In the rows, 128 means zero.
The rows of R fall into 4 groups, and each row is roughly a mix of its group's hidden directions.
R (158 x 15):
[[142 140 114  93 165 102 150  63 152 151 155 107 113 117 160]
 [107 140 110  95 121 139 165 165  97 180 170 125 110 114  91]
 [108  77 128 156 108 189 157 130  88 129 132 139 125  89 118]
 [188 170 125 151 162  94 162 119 134  96 122 119 123  98 150]
 [174 178 105 117 132  77 127 117 151  93 104 101 107 112 144]
 [ 73  90 101  88 153 157 135 124 119 173 159 123 128 104 125]
 [162 136  96 132 174  78 106 109 156  94 107 132 132 101 164]
 [162 163  99 118 174 124 158 112 147 131 170 120 108  75 133]
 [129 131 167 164 139 123 144 142  97  89  69 164 153 135 157]
 [184 149 158 136  92 123 107 142 146 110 117  82 166 156 106]
 [ 66 115 148 103  93 161 132 139 115 166 136 109 118 171 103]
 [162 123 132 194 141  71 143 110 127 104 116 143 113 148 158]
 [132 118 133  97 125 113  71 133 144 112  98 153 199 117 146]
 [ 71  90 121  86 117 185 102 138 122 155 134 133 143 122 109]
 [112  60 142 145 123 147  98 110 109 129  88 161 140 172 137]
 [104 128 108  84 128 183 135 107 128 111 109 110 122  60 136]
 [141 101 170 185 131 157 132  84 150  99 135 111 160 126 155]
 [102  97 102  97 124  99  63 141 140 152 115 144 129 177 117]
 [ 99 167 125 117 133  70 113 125 143 132 114 153  87 183 145]
 [170 169 120 154 150  89 117 141 142  73  95 144 131 104 150]
 [119  92 114 144  91  87 113 160 103 165 137 138 119 183 100]
 [105 137 146 108 128 107  99 118 141 111  65 113 118 194 147]
 [127 106  77 131 185 128 133 119 125 122 139 159 113  65 147]
 [107 119 120 134 169 162 161  76 137 108 122 114  98  85 165]
 [ 89  91 134 103 129 139  89 113 151 173 172 142 163 156 125]
 [131 141 148 168 147  96 124 158 107 104  96 197 136 149 146]
 [164 155 114 161 159 108 133 150 130  73  99 138 135  77 147]
 [145 126 164 139  77 126  87 124 156 127 135 102 158 186 109]
 [100 118 116 120 100  94 112 161 112 169 137 142 103 192 100]
 [185 145 142 181 136 144 168 138 114  85 114 113 126  94 127]
 [108 100 110  98 108 124 104 125 125 122 124 141 188  62 150]
 [158 124 167 188 157 138 121 109 153  83 117 135 161 131 157]
 [105 140 113  47 105 125 107 140 123 175 133 127 127 153 102]
 [160 108 163 146  90 141 135  82 147 137 155  74 156 150 126]
 [ 98  49  92 104 112 152 101 122 111 146 115 124 145 106 123]
 [126 170 141  65 139 156 161 133 114 174 163 144 130 117 110]
 [138 101 142 177 108  95 125 153 111 156 151 147 130 191 104]
 [143 132 147 174 177  91 118 125 141  93 105 164 152 140 169]
 [182 178 125 109 112  87 141 121 151 135 156  76 129 130 117]
 [130  99 112 148 179 139 102 119 143  84  97 145 155  84 162]
 [165 174 136 133 118 147 172 112 143 119 162  75 111  93 118]
 [111  74 139 141 128 148 123 123 103 112  99 152 187  89 157]
 [138 167 108  85 121  61 141 114 121 124  87 114 102 139 152]
 [ 77  70 123 150 128 138 105 145  99 124  94 176 128 145 135]
 [109  72 163 169 121 173 143 121  98 114 102 137 163 123 142]
 [ 71  96  91  98 133 114 111 150  97 148 100 173 111 128 131]
 [187 173 101 137 171  86 127 136 144 110 130 150  95 124 127]
 [161 209 150 138 113 119 168 139 134 103 131 108 102 122 122]
 [178 150 150 129 112 100 109 113 168 112 129  71 165 149 131]
 [171 162 166 132 129 175 170 107 137 126 162 100 145  99 119]
 [153 183 136 110 117 155 180 134 124 131 155  86 111  92 107]
 [130  70 121 171 117  89  95 147 114 141 124 156 142 176 122]
 [108 160 111  76 103 141 148 157 119 166 171 119 123  95  95]
 [186 177 136 137 107  76 136 154 128 133 138 118 119 165 104]
 [146 160 121 164 142 147 186 143 113 109 136 102  75  97 114]
 [ 69 104 120  86 113 153 101 129 111 115  68 144 135 116 143]
 [109 136 162 191  88 113 130 149 125 107 115 125 107 185 121]
 [ 79 109 107  86  83 146 107 138 125 167 144 107 106 149  94]
 [ 82 147 117  77  78 130 147 148  97 151 111 110  95 132 108]
 [173 141 166 125  94 154 117 116 146 144 149  96 135 182  91]
 [106 122 116  80  85 129  99 146 129 179 162 127 129 156  88]
 [159 170 123 158 153  94 179 109 133 107 129 105  82 117 149]
 [178 167 117 118 138  78 125 128 160 151 174 102 120 153 112]
 [155 148 111 137 148 100 111 165 108  99  83 194 114 124 128]
 [164 147 140 190 139  86 178 124 114 107 121 112 103 139 147]
 [131  79 128 165 176 143 105  80 161 129 157 146 139 134 152]
 [121  75 122 181 141  97 113  82 138 121 134 159 128 140 169]
 [179 158 102 135 176 122 145 161 109 126 126 167  87 120 104]
 [ 63  91 103  96 142 160 124 136 111 168 148 157 116 116 120]
 [166 141 112 113 112 118 160 136 118 178 191 107 115 124  90]
 [147 180  95  82 140  94 122 132 160 152 170 114 103 121 111]
 [168 171 127 120 144  87 145 105 148  93 108  98 146  93 165]
 [ 79 145 125  95 109 177 157 137 123 149 163 103 116  86 109]
 [158 160 135  64 123 133  98 129 149 160 138 116 132 174  93]
 [108 107 123  86  88 195 125 123 118 156 145 103 122 114  91]
 [156 126 166 189 125 152 137 120 123  76 102 151 152 106 149]
 [ 84 122 126 133  96 115 121 177  93 151 122 176 105 164 104]
 [ 89 106 146 143  97 152 161 163  69 138  94 136 112 149 112]
 [104  98 110  55 127 149 115 108 124 184 151 127 143 127 118]
 [132 139 165 169 106 128 135 134 151 126 147  62 129 181 110]
 [179 173 121 118 140  56 109 151 146 119 120 125 151 143 131]
 [141 210 143  88 122 122 120 132 155 102 101 109 107 145 125]
 [ 90  97 129 112  85 126  92 151 114 158 117 136 125 189  99]
 [144 192 128 119 145  88 168 174  99 128 118 156 111 121 126]
 [104 102 120 145 144  70 105 156 112 112  84 158 161 137 160]
 [139 145 113 166 155 127 139 163 108  81  95 171 112  83 137]
 [155 167 149 110 122 167 125  90 174 103 142  80 140 102 132]
 [ 89 156 146 135 110  86 116 153 128 126  98 136 101 198 129]
 [112 187 132  76 114 141 138 152 129 149 127 108  89 160  94]
 [132  95 113 113 126 145 103  83 166 134 168  97 167  83 139]
 [100 159 131  88  91 171 165 133 111 150 144  99  93 113 100]
 [131 131 104 163 137 136 171  91 128 103 139 116  73  78 150]
 [ 63  79 118 127 125 113 140  84 132 157 152 112 131 123 165]
 [118 165 154 127  92 157 119 120 163 118 135  71  98 168 105]
 [155 133 119  76 133 108  80 108 171 135 137 102 180 125 133]
 [133 194 101  93 114  81 127 159 135 141 141 132  89 136 107]
 [ 89  90 170 132 108 170 102 101 142 117 113 123 180 137 149]
 [ 96 113  95 106 106 168 159 134  98 151 147 118  85  85 103]
 [194 148 130 136 129 128  91 145 145  82 104 140 169  98 122]
 [ 86 130  98  77 167 133 155 118 114 173 146 141  87 121 129]
 [ 83 123 127 157 129 154  86 186 133 116 128 172 116 147 101]
 [170 128 154 200 143 133 147 110 144  84 131 111 143 111 150]
 [168 167 100 120 136 109 166 120 140 139 173  91  99  89 117]
 [161 131 141 183 137  70 126 126 136  87 100 126 151 139 162]
 [165 128 141 170 185 134 140 124 126  80  81 131 132 122 154]
 [125  97  93  98 152 145 134 130 108 127 120 138 159  49 142]
 [126 192 151 105 124 151 194 130 110 135 143 115 108 100 125]
 [111  80 155 181  85 126 126  90 140 119 145 103 158 136 151]
 [113 137 109  69 153 130 170 102 105 179 142 127  87 131 129]
 [ 86 133 106  66 125 124  70 127 156 131 100 122 116 157 125]
 [125  96 151 152  84  90  93 124 122 123 115 169 179 150 147]
 [163 173 159 155  93  87 137 175 122 123 144 131 162 142 110]
 [144 151 166 164 142 191 169 128 132 105 150 111 138  92 123]
 [101  93 128 154 134 187 174 130  90 144 151 138 103  99 115]
 [139 173 161 138  69  81 162 147 100 125 114 126 130 151 129]
 [103  87 129 146  99 166 102 112 149 156 175 115 107 164  98]
 [ 68  68 132 117 107 175 107 116 116 155 136 147 138 140 123]
 [182 157 123 148 118  51 118 145 135 129 134 131 127 165 121]
 [ 57  86 105  90 134 153 122 104 126 166 141 127 107 130 133]
 [134 143 119 150 116  96 187 157  88 163 164 138  93 131 110]
 [142 103 147 175 159 100 104 126 132  98  98 167 168 143 163]
 [ 86 121 128 102 108 149 129 175  79 142  87 155 110 152 103]
 [122  71 127 175 151  95 113 118 123 124 128 170 168 127 164]
 [159 136  99 109 168  98 120 100 150 106 122 131 154  70 166]
 [145 117 168 134  75 148 101 116 146 143 145 102 149 185 100]
 [ 85 147 146  98 133 133 139 177  92 157 107 164 118 171 111]
 [ 65  96  75 112 133 125 131 148 101 131 104 131  92  97 134]
 [ 66 137 109  98 155 140 123 157 121 163 141 156  84 154 109]
 [ 89  87 137 110 116 149  96 151 120 174 149 141 149 175  97]
 [127 131 111 168 118 147 175 126 118 143 172 110  62 119 105]
 [117 138 154 107  88 130 112 151 132 157 130  95 131 199  90]
 [101 101 151 172 125 198 164 106 115 118 145 128 116  99 132]
 [140 106  92 128 158 144 151 132 113 170 189 153 106  93 106]
 [ 83  63 101 118 138 114  93  91 130 146 118 153 122 146 154]
 [ 62  72 124 118 108 156 122 112 116 170 155 147 127 137 125]
 [ 87 101 123  96 110 159 124 123 136 181 184 106 134 133 102]
 [135 150  98  64 108 119 101 111 154 111 111  93 144  81 137]
 [179 167 130 133 152 117 139 100 147  78 100 117 133  87 158]
 [193 133 136 166 130 138 128 132 136  79 117 115 164  81 131]
 [176 155 120 154 149 131 139 163 113  78  93 141 135  79 128]
 [195 175 141 169 141 112 142 140 142  86 128 121 139 103 130]
 [142 151 107  41 143 120  97 144 137 156 122 121 147 132 107]
 [193 174 121 136 156 121 166 128 125  98 121 116 116  81 135]
 [107  65 157 174 131 163 106 116 123 120 125 162 166 138 140]
 [103 136 105  51 134 111 105  96 141 127  92 123 137 107 159]
 [103  74 137 110 145 146  89  97 129 121  83 154 162 142 158]
 [151 120 155 140 162 152 115  81 156  91 112 136 170 104 169]
 [ 69 134 104  75 121 173 107 119 144 122 108 112  90 112 122]
 [ 86 115 140 130  99 126 148 122 127 171 162  83 101 179 112]
 [ 95  68 110 100 138 138 105 124 121 157 143 147 180  94 140]
 [115  85 152 122  85 182 118 114 119 167 158 128 138 157  96]
 [ 95 101 134 109 104 102 106 133 123 182 151 141 137 192 113]
 [148 109 152 140  81 116  99 148 115 154 134 150 144 194  95]
 [131 134 157 128  83 177 155 147  96 149 131 116 100 164  83]
 [ 81 126 128  84 103  98 104 115 133 170 130 135 115 189 129]
 [169 160 148 136 130 113 146 136 151 118 132  44 141 148 117]
 [183 189 105 108 140  75 132 133 148 110 124 108 115 113 131]
 [177 114  82 143 159  96 146 124 123 128 156 133 131  65 136]]

Each list below has one row that fits no group; the rest each fit one group, if only roughly. Name that row.
  Q_23: [105  73 126 116 125 140  81 124 117 116  81 165 171 124 147]
  Q_922: [135 117 153 118 106 147  97 161 130 166 159 136 158 179  80]
  Q_416: [ 90 113 145 147 117 157 168 105 112 164 160 125  78 167 118]
  Q_787: [124 184 111  90 135  80 113 120 164 105 100  94 107 135 149]
  Q_541: [ 53  93 101  76 122 141 112 122 122 162 130 133 126 116 134]
  Q_720: [ 95  94 156 154  94 192 121 123 130 147 161 126 122 156  99]
  Q_776: [170 107 140 195 133 111 155 100 126  95 126 113 148 102 159]
  Q_954: [119 148 134 163 127 169 187 123 115 103 138 106  93  78 133]
  Q_77: [ 86  79 115 108 113 175 120 142 105 166 156 153 144 106 105]
  Q_186: [158 152 158 186 154  98 134 162 120 103 112 163 131 166 131]
  Q_229: [147 179  98 101 194  93 135 128 156 121 128 122 105 113 143]
  Q_991: [141 155 134 120 113 166 188 132 105 155 174 114 104  97 100]
	Q_186
  Q_308: [ 90  59 137 144 129 166 105 143 108 152 126 149 141 165 110]
  Q_454: [163 110 129 181 112  89 107 131 122  82  95 158 154 114 152]
  Q_684: [ 72 135 151  91  93 171 132 160 102 155 122 134 126 151  99]
  Q_360: [ 76  61 138 115 135 146 103 122 114 154 117 146 169 150 141]
  Q_355: [171 167 176 164  91 137 131 116 147  92 116  99 127 158 120]
  Q_953: [101 163 112  74 113 133 160 169  92 154 117 121  96 123 101]
  Q_343: [138 159 118  94 108 133 103  90 184 117 148  69 119 118 126]
  Q_253: [ 99  81 128 136 166 150  86 118 134 107  95 174 155 124 155]
  Q_311: [168 117 140 189 143  86 133 127 122 124 122 147 107 188 130]
  Q_460: [100 186 141  75  94 152 147 159 115 140 120 111 107 133 101]
	Q_355
  Q_126: [171 186 135 154 150  83 158 133 135 110 122 119  89 155 134]
  Q_604: [181 154 142 181 151 121 162 164 108 105 135 153 142 100 124]
  Q_867: [ 68  77 125  93 105 159 100 127 121 162 139 137 158 126 123]
  Q_210: [ 75  95 144 146  90 166 152 126 100 160 149 134  98 154 110]
  Q_629: [165 170 133 166 113 143 159 158 123  87 137 117 126  72 115]
  Q_493: [114  93 101  78 136 166 103 134 115 150 135 160 161  80 118]
  Q_797: [118 160 118  82 115  75 108 151 113 139  88 155 111 170 127]
  Q_825: [119 168 105  86 146  57 102 137 150 120 101 127 131 139 152]
  Q_944: [153 165  89  96 144  99 155 148 121 162 171 123  96 106 103]
  Q_816: [103  83 117  83 109 184 122 113 120 145 126  93 153  93 117]
  Q_636: [142  67 142 186 146 132 114 132 110 120 123 173 167 134 139]
  Q_68: [145 101 131 177 160 107 119 144 109 109 111 197 154 121 148]
  Q_205: [127 137 150 133  95 130 145 165 103 169 150 121 112 188  83]
  Q_990: [190 131 167 173  87 155 146 131 112 101 117 111 140 134 109]
	Q_604
  Q_984: [141 147 103 153 172  96 158 127 119  92 108 148 109  77 164]
  Q_508: [ 85  60 123 154 114 104 101 132 110 139 108 161 145 159 144]
  Q_916: [102 147 124  72 109 155 133 121 146 167 165  77 113 135 100]
  Q_246: [171 194 134 153 147 100 135 138 150  78 118 132 122 102 143]
  Q_243: [ 73 124 151  77  94 160  97 119 140 131  97 104 148 153 131]
  Q_529: [134 100 153 147 112 201 153 130 113 151 161 105 126 139  88]
  Q_93: [191 156  96 129 187  98 143 120 143 118 140 128 110  99 136]
  Q_75: [139 123 110 171 127  69 122 160 100 118 107 183 105 149 132]
  Q_965: [176 119 114 193 151 109 166 139 102 115 142 153 114  97 131]
  Q_492: [105  91 101 101 170 110  90 109 135 114  82 148 149 116 168]
	Q_246
  Q_52: [128 118 101 152 167  96 138 102 125  89  81 137  97 107 175]
  Q_86: [144  67 141 195 146 129 105 125 125 118 132 161 161 144 136]
  Q_197: [106 127 146 160 143  93 126 157 105 132 103 179 116 191 136]
  Q_212: [113  90 124  96 111 192 120 151 102 164 142 135 145 118  86]
  Q_211: [101 123 117  63 126 136  81 100 170 149 149 109 158 123 133]
  Q_227: [ 72 118 150 123 114 151 124 156  98 144  97 154 109 186 112]
  Q_325: [138 130 153 143  94 175 134 157 122 158 177 123 127 151  73]
  Q_696: [ 97 106 130 133 114  78 102 152 104 125  79 163 142 172 145]
  Q_281: [177 161 138 155 129  76 138 121 144  85 102  93 141 125 154]
  Q_285: [176 179 170 132  96  98 139 107 145 110 117  96 138 159 137]
	Q_285
  Q_520: [139 109 143 122 107  80  93 145 124 159 127 141 164 196 118]
  Q_202: [164 166 139  97 131 116 105 172 139 151 139 112 144 178  84]
  Q_742: [158 173 109 127 151 152 149 154 141 104 149 104 120  61 111]
  Q_934: [131 129  94 121 177  90 134  97 144 110 125 140 132  74 177]
  Q_168: [ 99  99 155 141 163 151 107 141 115 134 118 201 159 149 138]
  Q_9: [156 168 127  77 110 138 152 152 122 164 159  89 133 122  87]
  Q_999: [ 64  82 134 118 121 190 136 131  99 131 107 133 135 108 131]
  Q_734: [157 108  86  92 121 131  88 106 166 146 159  81 129 115 104]
  Q_919: [ 92  57 116 158 112 158 122  94 115 146 141 150  95 141 130]
  Q_59: [166 152 154 142 160  97 127 154 121  92  75 135 171 137 149]
  Q_414: [103 125 118  67 114 154 104 165 108 168 122 148 124 153  87]
  Q_298: [ 71 111 118  95  98 134 122 172  83 150 100 157 125 137 111]
  Q_178: [ 97 126 144 116  87 149 103 164 109 150 120 156 114 184  88]
  Q_349: [154 134 121 128 165  86 123  86 147  91  89 131 139 112 181]
  Q_170: [117 125 145 117  59 131 124 162 102 163 143 134 129 168  85]
	Q_9
  Q_389: [156 108 152 169 113 128 150  90 148 116 150  63 157 117 145]
  Q_728: [156 141 116 153 173 111 165  88 147 108 147 113 118  80 165]
  Q_647: [147 182 141 134 134 122 183 147 111 133 122  99  75 157 109]
  Q_708: [130 163 114  52 103 124 105 157 128 156 123 112 124 149  90]
  Q_927: [134  63 138 135 101 169 122 104 119 141 150 119 182  97 126]
  Q_589: [ 76  74 108  93 152 137  88  97 143 154 130 142 139 139 147]
  Q_820: [103 118 152 143  82 188 158 148  99 141 158 129 136 100 101]
  Q_396: [102 104 103  89 129 162 104 133 131 179 169 141 103 145  89]
  Q_536: [ 80  77 145 143  93 189 119 132 103 132 111 138 121 145 112]
  Q_373: [154 168  99 121 162 117 169 126 115 106 119 136  97  65 144]
  Q_179: [155 105 111 121 157 138  83  89 172  97 119 109 160  95 151]
  Q_122: [134  92 145 171 100  95 100 144 116 144 138 170 149 183 118]
	Q_373
  Q_318: [ 93  71 127  96 109 161 126 115 117 169 148  95 166 119 119]
  Q_443: [108 110  74 114 156 130 129 147 112 146 154 174 112  69 122]
  Q_223: [105 136 155 132  80 101  91 127 144 138 122 134 123 205 121]
  Q_267: [ 94  69 144 167 102 179 144 115 114 147 160 113 133 128 118]
  Q_442: [182 171  90 104 152 131 128 132 139 106 130 137 106  69 119]
  Q_359: [183 165  98 111 132 133 140 113 144 106 120  79  82 103 115]
  Q_385: [ 91 134 120  69 144 108  94 149 137 175 143 151 140 169 116]
  Q_240: [168 170 127 153 120  69 130 112 154  83 110 111 126 116 158]
  Q_693: [ 58  95 116  72 118 125 101 115 127 158 119 139 148 132 147]
  Q_473: [155 132  93 109 173  85 113 157 107 119  92 178 137 109 140]
  Q_662: [118 117 173 118  74 141 113 140 112 160 134 142 159 185 103]
  Q_142: [116  85 120 151 147 139 131 166  74 131  95 187 125 133 120]
  Q_237: [ 82  68 133 130  81 154 101 117 125 140 117  99 130 163 117]
  Q_10: [ 92 152 127 153 107  88 100 159 128 112 107 178  96 167 131]
	Q_443
  Q_157: [131 156 121 117  91 162 153 153 117 154 168 107  86 124  75]
  Q_30: [101  90 103 138 137 184 144 113 112 111 121 133 112  60 138]
  Q_234: [187 117 114 182 179 129 146 145 124 116 153 143 136  96 120]
  Q_64: [151  98 128 156 155 154 152 108 113 104 127 144 162  60 155]
  Q_54: [171 158 119 127 150 132 179 112 125 123 158 112 128  61 138]
  Q_772: [153 125 180 199 111 165 161 122 115 110 143 136 132 138 122]
  Q_836: [ 98 169 148  80 131 118 107 149 135 136  90 129 116 192 121]
  Q_499: [103  59 135 157 124 182 113 123 107 115 108 155 150 111 132]
  Q_850: [155 120 119 119 153  95  78 178 135 139 115 140 154 178 100]
  Q_89: [153 142 131  81 109 137  90 102 166 105 105  76 162 118 133]
  Q_345: [109  97 154 130  85 131  97 147 124 166 157 143 167 176 102]
	Q_234
  Q_27: [ 95 154 106  88 114  98 150 144 120 172 147  97  84 156 110]
  Q_940: [ 71 111 133 118 157 143 128 139  97 127  90 192 131 123 152]
  Q_862: [162 151 159 153 122 182 158  99 150 113 159  83 120 113 116]
  Q_880: [117  79 102 153 167 159 109 108 135  96 113 151 131  77 153]
  Q_852: [145 115 106 130 145 103 104  89 143  84  88 146 141  87 175]
  Q_591: [108 112 141 138 123  85  86 138 127 106  74 152 156 173 152]
  Q_605: [ 98  65 128 122 105 179 116 121 117 151 156 131 168  99 117]
  Q_91: [100  70 135 121 124 164  95  95 143 125 128 129 183 103 150]
  Q_29: [148 158  79 119 156 104 160 141 120 125 145 134  98  61 130]
  Q_627: [164  98  98 172 168  84 116 126 121 109 116 174 130 114 151]
  Q_958: [116  74 118 170 144 107 125  94 113 109  86 150 103 149 165]
  Q_866: [ 96 144 100 108 150  55 117 114 141 118 106 145 120 123 176]
	Q_29
